Each path below is one point turned by a fixed rotation once a step. After each direction that follows a path, write how fast that rotation turns it, in degrees each step (0 if it stays still).
Each turn is a multiple of 5 degrees from 10 to 175, or 0.
Each row of a path follows its step; steps can be skipped.
path 1
step 1: [-24   7   1  18   1   8  -6 -25   8  -4   6  -2   9 -20  19   8   9   8
  -8  -4   0 -12  -4  31  20   2 -22  13  13   6   0 -35 -13 -28   9   1
  18  -9 -18  30 -19   5  -3 -13]
step 6: [-12 -31   7 -17 -13  10 -14 -24 -10  11  24 -15  -9 -19   9  23 -16 -14
   3   2   8   0 -18  19   6 -21 -13   6  17 -20 -14  -6 -28   5 -13  22
   5 -15  -1  20  16 -11  -9   0]
step 7: [  1   1  -8   7   7   0  -3   9  -5   5  37  27 -19   3   7   7 -12  -7
 -32   3  29   7   7  -3 -20   7 -33   0  30  -6  13   6   6  -5 -21   7
  -8  -3  16  25 -25  -5  -1   8]
step 8: [-20  13  11  25  10   1 -20 -34  -1   8  17  12  31   4  17  13  21  20
  -2  11 -11  -2 -10  -6  -2   2 -17   5  25  -8   2 -32   0 -14  -4  -8
  29  -2   2   3 -15  -5  14   4]
step 9: [-16 -16   6  13 -21  -6  -3 -16  33  17   3  -1  -8   9   2  17  20   1
 -14  -5  21 -14  -3 -13   5  -5 -15 -18   3  14 -27   3  -6  -7 -18  -3
   0 -21 -34   4 -11 -17  -8 -31]
step 10: [-11  23 -23   3 -10   2  -8 -17  -4  18  23 -30  -9   9 -23   9 -42   6
  -1   4  18 -28 -17  -3 -23   5   6  -3   5 -19   0  -9 -13 -20 -10  -5
  -1 -18  -4  22  -4   3   8  -9]
step 11: [-33 -32 -12  -8  11  24 -13  -1   4  16  23  19   6   5 -13  10  -9 -15
 -16  16  -6   8  -1  17  -2 -11  -9   0  -4 -11   4   0  -5  14 -16 -30
  23 -10  17  16 -15  16  14 -17]
step 13: [-32 -11  20 -16  -7  -4 -42 -11   2  -2  19 -17  -9  -2   3  15  10   5
  -1   6  28 -11 -14   8  16 -12   2   2  22  -8 -24 -16  -7 -11   7   5
  11 -15   3   9   2  -7 -27  22]
step 15: [  3  -2   1  20  -7  -2 -12 -22 -17  -9  17  10   8  21   6   6  -5  -2
   2 -13  -6  -2 -10 -24 -12  12 -13  -4  22 -31   3 -28 -24   3 -26 -11
  35 -10   7   4 -26   8  15  -3]
step 17: [-20  14 -13  15 -37   8  14 -30   0  24  24  -6  -7 -10   6   1 -23   3
   4  22  24 -14  -7   7  -2 -15  -7  -3   2  -5 -26 -12 -20 -14   2   9
   0   0   2  30  13 -13  10  -1]
Speeds:
[ 1 10  1  5 -1 -6  9  6  5  5  6 -1  0  4  0 -5 -9  8  5 -1  4  3  2 -2
 -1  4  2  7  0  0  8  0  3  1  1  4  0  7 -3  6 -3 -9 -2 -5] -> 155
[  5  -2   3   3 -10   2  11   2  -4  -4   0  -2  -2   2   1   4   2  -3
  -2  -4   5  -9  -4  -1   3   0  -8   4  -5   2   4   3  -5   3   3   8
   5  -1  -3   1  -8  10  -3  -2] -> 130
[ -7   2  -4  -1   2   4  -4   5   7   4  -1  -5  -4   1  -3  -1   0  -2
   4  -1   1  -6   0   7   3   1   7   3  -1   2   5   2   4  -3  11 -12
   1  -4  -4  -1  -7   9   1  -7] -> 40
[ -2   2  -7   2   4   5   5   6   0  -3   4   0  -1  -6  -3   1   4   2
  -1   4   0  -3   5   0  -5  -4  -2  -7 -10   4   0 -11   4  -3   3   0
   5   2   5  11  -4   0   1   9] -> 110
path 2
step 0: [ 10  -4  -6  14  -4 -19  29  -2   0  16  16 -11  15 -12  11 -15  -3   4
  18  24  14  -7   1  12 -27   4  -8   7  -3 -12 -20   6 -10 -11  25   3
  30  15   3 -12   2 -13 -11  -6]
step 3: [-21  10  -1  23  -4   1 -25  20   0  -8  16 -11   8  -4  -5 -11  -2  24
  27  32  10  10  -7  17   0  16 -15 -22   7 -10  12 -12  -1  19   0  10
 -10   5   2   7   3   3 -16  12]
step 4: [ -9 -10  11  16  -2 -16   6  12   2 -12  12 -19   5  -2  -5   4 -32  -1
  17  21  20  20 -18   1  13  14 -13  11   2   5  12 -15   9  16  18  26
  -5   7  -2   0  18  25   5   1]
step 7: [ 13  -9  14  12  10  -6 -12 -29  -5   3 -14 -19   5 -20 -13 -20  -7  -4
  11   0 -13   3 -21  19  -5   4  -3 -15  -7  10  -5 -19 -15  12  17  11
   1 -34  25  -7 -12  -8   4   7]
step 9: [  6   4 -15  -4  -3 -25  12  -7   0 -27  36 -18   4  -6   7   9  -8 -26
 -10  24  -6   8  -7   4 -12  11 -18  -8   5  -8  -7   2  -7  10  17  21
  18   7  -4 -12   0  -9  -4  26]
step 10: [  9   1   5  12  -3 -21  28  -5 -10   1  21 -27  16  12   4 -18 -12   3
 -17  21  15 -13   8   0 -20  11  -8   0   3 -19 -21  11 -20   9  17   5
  -3   6  14 -22  16 -14  -4  -3]
step 11: [ -3   6   5  25  -5   4  14  11 -12  16  26  -7  12 -10   0 -21   9  27
   7  10  22  -9   3  -9 -29  -6  -8   3 -20   4  -4   2 -23   5  17  24
   6  -7   3  -8 -13  -8 -21  -9]
step 15: [ 15 -20  -2  18   1 -21  17  -6 -11   5  -6  -7   9   1 -33   3 -34  -4
   9  15  16  13  -9 -15   0   6   9  16 -22   0  -2 -17   6  13  26  10
  -4   1   6  -8  13  -2  15   6]
step 16: [  0 -10   3   8   6 -19   5 -15   0  19  -7   6  14   8 -21   1  10  11
  14  17  -3  -1 -18 -12  -3  -5   9  -4 -35 -13  -6  -9   2  -1  37   4
  22 -17  17   2  -2 -23 -10  15]
step 17: [ 16   1   9  -1  20  -1  -6  -5  14  -7  -2   0   9  -2  -8 -12   7   5
  11  -2 -11   8 -19  14  -1   7 -11 -27 -14   5 -13   3 -23  25  27  14
  30 -21  21   4  -7  -4   5  24]
Speeds:
[ -3  -4   0   4   0  -4   3   3  -3   3 -13   2  -5   2  -5   5   0  -3
   8  -6  -9  -1  -3  -2   2   8  -1   6   0  -1   8 -10   4   5   1  -3
   3  -5   0  -4  -3  -3   6   0] -> 40
[  3   4  -5  -5  -7   4   0  -7   0   8 -11   1  -4  -8  -5  -1  -4 -14
   7   7   4   1   6  -2   1  -1   3  -2  -1  -2  -5   0  -1  -1  -2   4
   2  -2   2   5   2   2  -3  -1] -> 45
[  5   2   5  -2  -4  -7  -3   1   1 -11  -4   0  -9   0  -2  -1  -4   0
  -4   0   1  11   4   1   0   8  -6   4  -6  -5   3   0  -1  -5   2  -3
  -3   7  -1   1  -1  -3 -11  -2] -> 70
[  5   6   9   2   5   5  -7  -1   4   0   3 -11  -2  -4  -5  -7   6  -3
   1  -2  -5   0   2  -1   0   3  -1  -7  -5   0   5  -3   5   0  -9  -2
   5   0  -3   7  -6  -1   5  -1] -> 70
[ -7  -1  -4   5   1   1   0  -7   2   7  -5  -8  -2  11  -1  -1  -3   7
  -1   8  -3  -5  -1   1  -1   2   2  -1  -1  -1  -6  -1   2 -10   1 -11
  -2   3   2   0  -4  -3  -2  -9] -> 135
[ 6 -3 -4  2  9  1 -8  3 -4 -6 -5 -2 -3 -1  0 -1 -4  9  5  8  0 -6  3 -5
 10 -8 -2  7 -2 -3  3  3  6  1  2  3  0 -1  2  5  4  3  0  1] -> 35
[ 6  2  1 -1 -1  8 -2  3 -3  0 -2 -1 -4  5  2  3  9 -2  1 -2 -1 -5 -9  5
 -5 -4 -4  6 -7  6 -4 -9 -4  0 -2  1 -2  6 12  4  5  0 -3  3] -> 70
path 3
step 0: [  9  12 -11 -22  12  16 -18  25  22 -21  18 -21   6 -15  -6  -5  35  -9
   3   4 -23  -9  16  -6 -10   7   9  -3   2   0 -11 -17 -13   4  -5  -4
   0   4  35 -16   9 -26  -1  -1]
step 3: [  3   9  -9 -11  19   1  -6  28  13 -16  -2 -20  -5   5  -8  -2  10  -7
  -4  13 -22   8  18  -4   4   5   4 -15  -5  -6 -37 -26 -16   3  -7 -14
   9   6  41 -22  13 -16  -9   3]
step 4: [-12  12 -15 -18   3  -8 -20   2   3   7   4 -19  -7   0   8  10  -1 -12
  30  20 -12  -6   0  16   5  14  12   4 -23   9  -9 -13 -15 -32   3   0
   4   3   2 -19 -16 -37 -26  15]
step 8: [ 15   5  -7 -16   4   4 -15  13  -3 -18  12 -15   5   4   0  -7  16 -10
  13  17 -24  -7  -3 -14  -8 -14   2  15  -6 -11 -50 -17 -12 -12 -27 -22
  -1  -2 -17  -9   7 -22   0 -13]
step 9: [ -2  16  -6   3   1  -7   6  23  26   1   3 -19  24  -3   6 -10 -12 -12
  19  -1 -14   1  31  -3  -5  -5  -3  10 -23   2 -18 -18  -3  -7  12 -15
  10   4  14 -11  11 -35 -35   5]
step 10: [ -4  26  12   6  17   8 -25   0   6   8  -9  -5  -1   2  11  16   8  -4
  10  20 -14 -10  -1   7  19 -27  13 -15   0   3 -25 -18 -24 -27  -4 -11
  14  -8  16   8 -15 -32 -16  -3]
step 13: [ 12  28  12  10   9   3 -30   5  -2   9   9  -6   7   8  -3  28   4 -10
   1  21  -7 -19   2   3   2 -26   3 -16  -7   0 -35 -11  -7 -28   2 -10
   1  19 -10   6  -1 -35 -15  -8]
step 14: [ 10   7   6   9   5  -6  -2  15  -2  -2  17  -3  29  22  -3  -6  -2  15
  12  16  -1  -3   9  -7   6  -4  10  28 -32  14 -28 -25 -20 -17 -26 -23
  19  -6   1  -8  13  -2 -17  -2]
step 15: [ -4  14   3  10   7   9  -2  -3   4   4  -2 -20  10 -14  -3 -10  20 -12
  27  -8 -13  -4  -3 -23  -3  -8  14  -1   0  11 -23 -14 -15 -17  -4 -24
  -6  16  43  -7  16 -32 -19  -4]
step 16: [  1  21  -3   1  10   2 -32   9  -6  15  25  -3  19  14  -1  20   2 -13
  16  19 -11  -8  11  -3  -5 -21  -9  -8   0   5 -13  -7 -12 -30   1 -12
 -13  -6 -19 -22   9 -35 -20  -1]
Speeds:
[-7 -6 -4 -1  8  5 -2  1 -6 -5 -1 -3 -3  5 -6 -4 10 -2  5  0 -1  6 -7  1
  0  4  4  1 -1  9  0 11 -3 -1 -6 -3  0  0  6 -5 -2  1  2  2] -> 95
[ -2   0   0   1  -8   2   0  -6   1   1  -3   6  -9  -3  -9  -1  -4  -1
   5  -4  -2   5 -11   5  -3  -1   1  -5   2  -4 -11  -4   1   1  -5   2
   3   7  -2   3   7  -5  -1   4] -> 155
[ -1   7  -3  -2  -2  -1   0   6  -3   3   5   5   6  -6  -5   3  -1   5
  -3 -10   2  -4  -5  -5 -10  -3   6   5  -2   4   1  -4   4  -6  -2  -7
  -4   4   1  -3  -5   0   9   5] -> 45
[ 5  1  3 11  4 -4 -3 -7 -6  8 -7  7  9  2 -2 -3  4  8  5  2 -2  1 -1 -4
 -2 -5  0  1 -3 -2  0  6  3  1  3 -6  2  0 -1 -3  5 -6 -4 -7] -> 10
[  2   2  -1  -3   0  -3  -3   1   2   1   3  -9   2   0   3  -6  -1  -1
   1  -5  -6  -4   0  -6   3   5   3  -5   5   6  -1  10  12  -3   0   1
   3  -2 -13   1   7  -7   1   5] -> 95
[ -3  -2  -7   5  -3  -9   5   4   0  -2   0  -1  -1  -2  -4  -3   0   2
  -1   0   0  -5   3  -3   0   6   6   2   2  -3   1   2 -15   2  -8  -4
   0  -1  -9   8   3  -1   4  -9] -> 120
